In the rows, 128 means zero.
The rows of Z fall into a few groups, which share some directions, and each row is roughly a mix of its group's hidden directions.
Z (92 x 12):
[[141 132 165 131 113 160 121  84 146 154 151 136]
 [105 176 133 118  99 101  96 142 141 125 149 121]
 [140 143 148 148  97 121 117  87  98 104 154 143]
 [ 90 128  93 141  99 156 128  93 105 138 124 123]
 [ 92  96 122 124 136 132 102 145 133  75 121 129]
 [139 153 120 135  86 103 140 102 157 144 116 161]
 [133 125  56 121 150 139 131 124 122 123 124 110]
 [146 111 110 111 106 116 144  76 103  98 133 135]
 [178 125 119 114 101 112 127  94  93 119 137 119]
 [136  96  92 117 137  97 117 138 145  95 101 105]
 [105 130  94 124 113 125 149 151  72 142 136 129]
 [146 146 118 111 115 125 168  86 114 164 113 137]
 [121 154 133 127 117  99 102 134 163 175 139 110]
 [146 160  94 156 136 136 144 162 113 154 121 105]
 [105 100 125 135 150 122 157 102 122  75 121 126]
 [124 139 113 137 101  83 151  98 158 139 119 154]
 [175 146  93 127 128 137 118 139  94 140 136  98]
 [172 157  95 144 126 133 132 142  93 140 134 104]
 [134 139 103  87 112 107 158 114  94 111 104 141]
 [ 97 132 168 154 156 158 101 139 131 120 143 146]
 [128 109 114 114 158  98 131 139 132 180 127  97]
 [129  88 114  75 124 130 101 109 142 138 118 112]
 [ 66 133 128 152 110 157 140 110 119 127 126 144]
 [133 126 111 152 146 132 127 122  89 185 140 113]
 [ 83 134 110 139 125 159 112 146 139 169 115 111]
 [140 139 143 121 136 160  88 165 120 160 141 105]
 [ 99 155 118 120 128 129 166 142  83 134 115 156]
 [ 79 134 146 154 169 144 113 130 110 129 146 134]
 [ 99 169 161 137 163 129 146 135 131 117 122 156]
 [144 130  84 114 102 108 156 144  92 147 120 118]
 [119 148 106 154 100 141 116 132 120 180 116 101]
 [178 124 110 122 132  83 162 126 136 127 113 121]
 [ 90 145 100 160 136 152 110 108 119 102 152 142]
 [ 97 108 104 105 134 147 102 138 154 163 111 106]
 [102  86 122  75 135 150 135 128 135 130 107 122]
 [156 133 117  92 113 144 155 106 100 122  90 143]
 [131 158 126 115  86 109 144 151 132 116 172 111]
 [132 107 144 131 162 141 112 116 153 111  79 152]
 [170  99 127 118 117 145 123  95 142 147  90 139]
 [118 124 135 131 141 159 108 167  92  94 152 122]
 [139 113 153 164 129 180 125 117 137  98 128 146]
 [124 124 103  99 124 108 165 113  93  94 109 142]
 [150 125 144 133 129 188 109 155 101 120 133 135]
 [114 172 117  95 103  89 110 143 125 141 136 119]
 [126 103 155 166 156 157 109 128 159 141 139 109]
 [137 106  94 101 145 105 156 145  86 144 121 129]
 [140 102 158  83 154 133 131 138 127  89 137 143]
 [102 144 177 135 134 163 122 129 133 115 133 166]
 [134 139 152 148 129 128 102 185 146 104 146 127]
 [146 105 157 129 126 157 100 139 156 106  99 156]
 [144  85 137 144 161 175 141 125 113 118 119 127]
 [137 136 133 111 122 139 158  70 127 155 109 146]
 [127 108 174 105 110 122 175 125 118 118 111 144]
 [173 128 154 116 110 135 125 105 175 124 111 138]
 [ 81  98 135 117 119 116 136 109 168 140 104 140]
 [ 85 134 162 155 135 128 133 121 145 101 140 164]
 [ 96  98 101 108 134 123 132  76 121 115 119 116]
 [ 91 117 103 134  90 134 124  80 126 144 118 126]
 [127 120 131 164 115 113 148  90 172 128 121 154]
 [ 86 117 132 115 139 161 163 160 129 141 104 128]
 [185 142 123 121 123 119 112 150 113 156 128  97]
 [106 172 147 113 111 130  87 142 132 106 146 108]
 [128 147 129 145  94 102 137  94 171 136 120 153]
 [109  81 142  79 130 125 132 111 150 119 112 137]
 [156 144  81 139 162 124 150 140 114  98 136 125]
 [129  92 111 146 176 127 104 115 127 141  94 119]
 [126 134 146 116 132 174 115 135  98  78 127 120]
 [158 118 150 117 130 147 127 106 157 123  82 159]
 [142 136 137 143 167  97 141 141 154  89 141 153]
 [149 166 162 131 127 125 138 166 155 112 118 154]
 [113 135 177 141 135 116 110 160 165 151 124 136]
 [164 158 131 139 121 150 108 145  83 133 150 111]
 [116 179 154 118 134 123 168 119 135 120 121 158]
 [108 102 116 112 114 129 119  71 136 123 153 101]
 [152 133 103  96  75 109 156 121 129 124 134 117]
 [145  89 112 147 138 122 172 101 134 137 108 153]
 [120 156 122 129  96 127 148 156  92 148 167 125]
 [154  94 114 150 130 133 168 105 130 137 108 162]
 [147 112 136 159 128 131 135 104 173 171 118 137]
 [123  99 105  93 132 127 145 142 149 160  92 106]
 [104 139 119 116 152 115 157  68 126 138 119 124]
 [125 111 145  96 140 150 176 162 113 125 107 128]
 [117 118 101 125 138 125 143  78 100 166 131 111]
 [137 105 151 141 162 171 104 145 132 147 135 100]
 [147 113 122 121 151 139 113 165 111 180 136 109]
 [143 123 155 155 134 182  97 150 132 136 142 126]
 [165 162 128 149 113 142 117 145  88 145 142 109]
 [141 168 114  81  98 115 121 139 104 146 116 130]
 [142  75 104 118  96 147 102 142 115 120 113 130]
 [105  94 121 113 147 132 122  79 143 104 100 131]
 [149 147 144 158 134  86 110 145 166 150 128 126]
 [109  99  99 128 131 148 131 119  76 154 111 138]]

Here is one row of each group, with its name. Which group are the others in?
[119 105  98 112 141 100 167 124  93 101 121 138] : <14>
[ 89  95 158 105 126 119 139 123 165 132 107 144] : <59>
[130 140 167 129 144 157 136 103 141 135  99 171] : <84>

[139 158 143 114 110 168  95 158 101 114 137 130] : <14>
[ 97 142 147 131 137 140  94 152 121  90 157 104] : <14>
[144 120 118 126 142  99  90  95 150  94 152 141] : <59>
[ 96 105 117  98 109 167 104 100 107 129 130 122] : <59>
[ 94 153 150 159 146 150 106 165 142 139 139 132] : <59>
[125 150 145 167  99 141 101 145 148 119 157 154] : <14>
[125 151 120 107 102  95 149  85 148 123 102 135] : <14>
[116 120 127  97 157 104 132 108 142 153 110  81] : <14>
[ 90 141  94 171 136 113 132 119 163 136 122 137] : <59>
